In the rows, 128 means zero.
One turn moves every row onto another: examples first, then more rows asked:
k703: [106  91 129 150 163 118 152 116 120 159 143 102 119 108  72 118 129 113
 123 125  96  92 125  95 150 136 137 136 118 156 125 111 140 129 102 131]
k919: [121  89 143 123 174 135 139 114 135 155 132 108 125 113  79 119 126  97
 123 140 101 102 127 102 143 127 151 124 119 147 120 122 128 143 109 125]
k44: [133  97 124 132 140 113 118 143 141 118 111 108  99 110  97 132 117 129
 148 155 108 110 157  91 159 127 109 166 152 158 139 145 121 138  89 137]
k736: [114  83 144 144 164 118 158 124 123 143 149 114 115 110  74 123 128 114
 128 130  99 103 116 110 135 133 154 139 135 136 131 120 142 124 102 115]
k549: [110  87 121 148 123  88 127 137 152 130 155 103 134 106 104 113 126 132
 153 145 116 101 144 118 118  83 122 135 115 135 108  96 107 117 140 133]
k827: [129 122 113 168 179 140 131 115 146 128 115 125  85 134  94  97 105 123
 132 144 108 125 139  93 167 111 122 154 125 131 106 110 122 122  95 114]
k647: [105  79 121 144 133 106 143 140 116 115 126 101 109 135 106  91 123 135
 167 141  74  94 143 133 116  90 112 150 126 117 108 103 111 124 124 132]
k898: [144 110 120 152 173 134 119 113 150 124 120 110  91 132 100 118 108  96
 128 143 105 128 146  88 165 108 133 138 111 119 114 114 114 131  99 108]
k228: [145  94 131 114 132 116 106 141 142 115 115  99 102 112 100 141 122 106
 140 148 102 110 148  89 160 127 120 141 134 143 136 143 111 148 100 128]
k948: [113 130 101 130 120 127 101 136 129 155 120 120  96 102  81  95 119 133
 128 125  91 107 120  98 148 136 108 134 126 153 116 106 106 127 105 112]
k489: [136  94 139 124 117 103 118 145 145 114 138  96 106 110  93 136 133 129
 156 148 107 123 135  90 164 125 122 163 149 148 148 124 119 139 105 115]
k474: [ 97 106 140 149 128 111 116 153 131 120 121 106 100 120 119 116 125 145
 154 119  96 117 152  91 102  95 123 141 100 135 111  93 103 138 132 141]
k102: [104  83 126 151 136  96 135 132 150 128 141 103 120 126 109 110 115 146
 155 138 108  81 143 117 124  69 117 145 119 144 119  91  98 122 132 120]
k958: [130 124 113 166 160 128 138 104 147 117 125 119  79 133 101 117 112 120
 143 147 115 131 150 102 174 109 142 146 113 139 129 112 125 100  96 119]
k787: [125 121 115 166 175 133 121 110 147 126 131 105  91 127 109 131 116 113
 122 144 117 114 138  76 167 106 124 155 112 134 108 110 125 100  88 116]
k255: [115 123 106 135 119 131 102 129 113 141 122  98  95 102  92 101 130 120
 127 134  82 116 121  90 165 142 107 136 114 127 111 100 127 109 103 116]
k304: [136  97 138 126 133 112 128 139 137 117 126  92 102 112  91 137 132 126
 148 145 106  94 127  76 184 126 113 151 144 153 133 138 116 130  99 133]
k864: [104 117 102 113 148 111 120 119 141 127 150 100 123 137 104 116 133  92
 126 179 113 134 142  98 143 127 135 136 104 141 111 117 121 145 108 144]
k891: [131 116 131 171 168 145 132 107 144 117 118 117  91 138  90 116 108 128
 132 146 119 113 149  86 161  92 128 156 117 135 130 120 122 125  83 115]
k692: [141 101 129 135 114 125 112 134 137 113 113 107 100 106  83 127 118 135
 146 147 107  98 147  97 164 111 106 156 143 147 149 140 115 130  85 122]
k155: [134 109 137 118 125 130 121 131 136 122 118 103  94 106  97 142 130 131
 165 142 106 110 145 105 165 124 129 150 141 169 146 141 121 117  95 131]
k601: [121 121 106 113 118 124 100 134 131 142 125 109 103 107  86 103 125 105
 120 133  87 117 120  95 149 135 123 117 106 133 114 106 105 138 114 111]
k967: [110  76 125 168 133 116 141 146 126 107 138 107 105 128 105 103 122 133
 157 137  71 106 145 137 127  81 127 151 131 122 102 110 109 127 123 146]
k109: [100 129  97 124 133 111 133 120 128 122 148 107 110 132 102 126 136 113
 150 171 114 134 147 123 146 129 135 147 111 166 120 125 142 121  96 152]
k33: [108 125 113 128 114 127  94 133 113 154 146 107 100 108  88 110 132 123
 139 128  91 131 114 103 137 135 122 134 119 130 115  94 127 124 105  98]
k667: [ 93  90 139 162 131 126 116 147 131 119 127 113  99 116 122 122 122 147
 140 127  80 106 155 114 103  84 133 152 118 138 117 102 101 123 120 149]
k885: [102  90 127 161 119 109 119 138 155 123 150 109 114 118 108 113 123 153
 148 140  99  99 140 119 132  68 128 143 123 146 116  91  86 123 135 138]
k513: [105 100 152 144 151 121 123 123 121 146 153 103 101 135 112 117 135 137
 166 140 107  95 134 107 108  90 127 124 127 110  96 113 101 114 127 143]
k962: [131  81 129 147 133 111 139 146 124 114 127  98 109 112 107 106 129 118
 169 128  77 107 150 124 110  92 117 156 133 114 103 114 100 114 118 131]
k494: [ 96  88 140 155 129 120 107 125 122 144 158 104 105 130 112 117 131 150
 162 155  96 100 143 124 126  83 126 130 136 116 111 107 101 115 129 151]
k254: [100  91 144 131 134 126 118 143 140 106 118 105 115 130 121 104 122 154
 161 149 102  89 124 122 134  75 109 139 120 125  98 104 125 120 131 130]
k548: [ 97  92 149 151 136 144 117 143 136 113 133 111 116 126 115 109 127 152
 156 143  93 104 125 131 135  72 125 136 123 127  89 105 127 126 131 146]
k14: [ 95 123 110 127 144 107 132 134 139 114 167 108 119 144 102 125 135 115
 137 166 122 139 119 104 141 118 136 155 110 148 103 111 145 142 102 134]
k994: [ 94 129  89 131 143 104 122 122 141 130 149 114 114 139 100 105 128 121
 132 185 122 131 139  99 151 130 117 149 119 151 109 116 126 134 102 152]
k130: [104 101 133 146 167 144 154 101 123 153 139 117 126 120  68 105 126 118
 124 145 105  94 130 113 132 113 143 142 120 152 126 119 135 126  89 128]
k772: [100  88 140 148 139 112 111 122 121 140 139 102  97 138 119 117 119 152
 164 146 104  82 146 114 118  84 114 131 128 109 117 108 105 109 125 130]
k307: [117 140 101 134 107 131 112 126 122 137 126 114  85 116  83  98 123 131
 151 126  91 127 124 112 168 130 122 124 108 154 120 100 122 117 110 114]
k147: [ 97 125 101 119 142 115 133 132 132 117 146  90 125 132 105 122 142 108
 135 168 107 127 131  90 152 126 118 166 108 165 100 113 133 136  97 150]
k247: [109 139 101 125  97 134  98 131 116 134 125 111  97 116  80  94 128 133
 131 143  93 112 125 100 144 123 105 137 113 138 122 112 107 127  94 118]
k889: [127 122 130 158 163 134 123 123 150 113 128 116  80 130 109 124 117 121
 129 136 110 139 131  80 151 106 141 163 120 121 120 101 119 110  94  97]
k561: [116  86 155 151 144 123 133 144 146 100 120 109 118 120 115 104 122 143
 159 144 110 111 132 111 140  81 124 131 115 112  94 107 136 123 139 141]
k104: [ 85 124 103 122 127 117 134 118 129 125 150 108 131 136  85 102 136 123
 128 181 117 120 137 110 138 119 123 149 106 156 120 116 136 139  96 152]
k913: [ 83  92 135 147 144 117 123 140 127 121 117 106 107 129 127 112 118 145
 148 133  91  98 158 110  96  86 120 152 105 138 116  94 117 125 122 134]
k957: [106 112 134 135 159 138 158 113 129 150 134 120 106 113  75 119 128 121
 137 124 103  99 119 118 145 126 157 129 116 175 127 120 134 119 102 130]
k749: [105  96 138 127 171 135 144 117 129 161 132 119 125 109  76 108 127 124
 129 146 107  91 122 110 143 133 136 138 140 160 119 127 140 127 101 137]

k913 moves to k254
k228 moves to k919
k962 moves to k513
Where do these go?
k889 moves to k14
k958 moves to k109
k667 moves to k548
k787 moves to k147
k948 moves to k827
k104 moves to k692

One turn moves every row onto another: examples first, then more rows asked:
k94: [118 126 150 152  95  93 122 110 137 149 117 138 158 104  86 155 111  93
 128 144 131 131 106 130 127 113 111 129 109 122 126 134 123 131 124 113]
k106: [112 152 128 143 118 124 144 111 150 113 150 144 141 107 119 143 127 101
 122 163 124 129 103 117 133 150 128  94 108 128 126 125  95 137 120 111]
k903: [111 108 116 140 108 134 148 112 116 153 108 141 147 130 120 126 146 156
 136 126 132 157 118 136 102 115 121 131 133 138 129 134 145 126 119 159]
k594: [114 133 127 143 105 141 152 113 131 139 113 131 164 154 115 171 134 128
 136 137  98 117 120 135 129 110  73 116 123 144 113 127 122 147 139 165]
k963: [113 130 109 147 125 139 142 109 138 132 147 134 153  94 121 122 113  94
 132 146 105 136 142 106 126 134  98 110 118 147 121 140 118 131 153 168]
k654: [132 127 117 129 119 122 139 111 132 134  89 125 139 174 128 147 136 111
 167 139 131 145 120 146 124  97 112  96 115 102 153 138 114 142 123 139]
k904: [133 125 120 131 137 127 130 111 104 140 157 121 133 122  98 134 125  87
 156 146 100 127 141 148 133 115 143 104 110 120 128 144 118 154 119 148]
k487: [ 98 118 101 136 113 117 133 115 136 136 137 145 117 126 136 128 147 138
 145  97 101 101 125 120 121 110 105 112 133 145 116 122 105 137 138 131]
k984: [ 76 133 144 146 118 137 129 129 155 135 119 135 139 115 109 135 124 135
 117 124 133 109 134 133 130 134 120 120 139 132 141 110 138 137 116 146]
k262: [135 142 125 142 120 122 145 110 130 139 120 126 144 144 116 139 109  91
 111 173 143 161 120 147 128 131 111 110 116  99 146 145 140 142 120 133]
k124: [109 126 129 130 116 116 126  93 122 137 142 134 116 100 101 107 119 131
 152 129 130 137  88 135 119 116 128 125 132 138 149 133 123 172 132 141]
k836: [121 134 107 143  99  96 151 108 119 127 114 147 148 114 125 119 117 116
 129 164 108 119  89 138 123 121 124  93 137 121  97 142 105 133 143 141]
k949: [109 123 130 132 128 131 118 130 146 142 142 117 128 144 123 155 146 105
 141 115 140 153 148 132 122 116  95 118 132 136 168 117 133 150 125 134]
k332: [140 138  96 156 117 116 142 136 117 143 120 134 141 123 128 104 133 107
 164 117 109 127 115 122 118  95 107 135 124 135 123 152 112 131 137 149]
k453: [116 123 118 138 117 124 154 114 128 142 138 135 144 101 117 142 148 109
 128 138 117 133 119  98 129 129 109 104 118  82 129 134  68 146 121 139]
k792: [131 122 118 144 116 137 134 107 134 124 140 122 142 106 115 136 107 124
 156 111 130 136  96 120 146  97 109 130 112 157 134 147 135 136 154 144]
k372: [104 132 134 125 128 127 137 111 132 134 119 131 138 143  89 171 153 127
 123 143 129 113 119 178 130 109 120  91 121 133 132 132 120 151 121 117]
k443: [114 114 120 134 116 126 145 117 127 140 108 130 145 125 112 136 127  89
 148 123  96 103 126 155  98 116 104 102 105 125 147 119 162 150 126 117]
k354: [121 134 137 126 134 122 144 110 126 115 125 137 132 122 130 116 134 138
 144 131 128 130 148 123 119 142  99  91 135 142 136  93  95 170 122 150]
k808: [123 126 123 133 115 122 131 117 137 133  96 130 139  76 118 127 141 113
 121 137 121 144 116 101 109 109 108 108 119 116 108 129 154 148 121 126]
k101: [128 132 120 121 123 124 132 107 136 161 118 143 115 140 101 137 130 148
 120 157 134 152 117 121 114 117 124 101 124 150 158 104  87 135 135 123]
k438: [138 108 128 138 120 113 136 121 153 128  89 119 151 132 132 164 135 110
 124 168 123 130 135 115 111 139  92 116 136 132 121 120 105 128 115 119]
k46: [130 119 122 155 108 124 152 100 119 136 102 132 134 165 121 119 121 104
 132 150 110  94 121  98 135  91 114 109 133 148 121 124 124 145 133 130]
k189: [139 136  99 113 143 104 129 115 147 154 122 119 121 131 117 138 142  89
 139 161 111 128 102 102 127 112 103  94 114 112 134 140 102 154 128 119]
k866: [129 131 109 129 127 144 136 117 113 141 123 133 141 118 132 155 107 108
 142 106 109 167 118 153 117 116 114 128 111 110 149 126 106 155 105 131]
k439: [136 138 121 134 139 140 119 113 134 121  81 129 130 149 115 145 126 108
 143 159 111 127 138 155 111 130 115  85 141 132 121 141 102 139 113 125]
k536: [121 120 114 153 127 142 160 102 122 136 146 137 148 143 117 130 117 123
 122 149 134 144 128 125 134 100 102 122 126 122 116 137  63 152 139 145]
k218: [ 92 134 130 139 118 113 149 124 138 159 114 143 149 143 112 120 140 120
 135 155 127 119 123 139  98 114 120 126 104 145 147  98 155 155 118 139]

k262 moves to k836
k443 moves to k438
Where do these go?
k101 moves to k904
k354 moves to k866
k372 moves to k189
k792 moves to k218
k984 moves to k654

One turn moves every row onto another: examples first, then more rows asked:
k978: [131 148 120 105  70  81 143 106 117 131 153 144 144 129 125 128]
k436: [147 106 136 111  74 102 134 100  97 159 109 148 151 125 163 149]
k350: [138 126 141  87  58 105 128  94 111 134 129 155 157 134 150 127]
k659: [117 108 134 125 121 110 101 103 114 140 127 163 107 100 149 140]
k253: [135 132 134  96  54  92 126  90 116 128 140 148 159 135 141 123]
k626: [130 140 138  88  73  98 140 120 104 149 137 160 149 127 133 133]
k695: [114 110 140 138 117  94  85 106 109 138 136 142 123 124 132 127]
k168: [116 115 141 111 128 111  92 122 127 139 142 157 128 120 148 138]
k6: [141 132 127  99  58  97 134  80 122 117 138 142 147 136 150 124]
k928: [111 116 124 138 115  89  96 101 122 133 145 154 112 103 134 136]
k848: [119 115 118 124 124  99  92  98 126 119 137 137 109 112 137 135]
k429: [142 135 133  86  82 118 156 106 107 136 124 155 131 125 154 137]
k639: [123 105 138 135 125 113  98  96 111 128 124 139 107 122 150 130]
k239: [119 111 132 144 121  98  94  95 116 125 136 134 112 124 139 127]
k420: [109 112 135 129 116  96  93 110 112 145 137 164 118 102 136 138]
k142: [146 140 124 120  80 109 163 101 131 149 127 139 141 129 153 141]
k250: [113 115 125 120 119  92  82 109 120 132 140 143 122 112 127 134]
k82: [149 123 111 109  67  85 119  98 107 145 128 146 162 152 145 145]
k437: [136 115 129 123  65  76 123 104 101 160 129 144 164 127 140 143]
k745: [154 124 103 113  70  86 126  88 113 133 128 138 153 153 151 144]
k96: [140 144 121 126  75  95 157 103 134 150 137 137 149 130 141 137]
k423: [136 141 130 119  74  97 150 114 126 163 134 147 158 129 139 138]
k214: [113 121 133 122 124  97  90 118 134 132 155 149 129 122 138 135]
k790: [158 119 108 106  74 100 130  89 109 136 118 143 148 151 161 148]
k175: [122 114 135 114 133 119 102 111 133 126 139 150 115 120 158 139]
k709: [142 137 133 112  78 112 157 111 124 162 123 149 150 128 151 142]
k245: [153 110 118 125  77  99 147  81 111 135 115 132 135 126 168 147]
k838: [143 144 116 103  79 101 159  92 121 117 139 140 125 128 146 132]
k349: [154 117 116 101  72  98 123  99 102 147 117 150 158 151 155 148]
k263: [118 113 123 135 120 103 106  94 122 127 135 153 101 102 148 139]
k950: [144 126 134  90  61 111 137  83 116 122 127 149 146 134 159 128]
k29: [122 108 126 113 128 114  95 102 118 126 124 144 107 110 147 140]
k206: [119 104 147 130 122 110  90 108 104 142 124 148 118 122 143 131]
k702: [119 121 125 125 129 104 100 107 140 119 151 142 116 122 148 135]
k52: [144 120 112 136  68  72 135  85 115 137 135 127 148 129 145 141]
k683: [115 108 134 110 124 108  84 114 113 139 127 151 120 110 137 138]

k82 moves to k349
k29 moves to k848
k838 moves to k978
Where do these go?
k350 moves to k950
k420 moves to k659
k96 moves to k423
k175 moves to k702
k245 moves to k52
k239 moves to k695

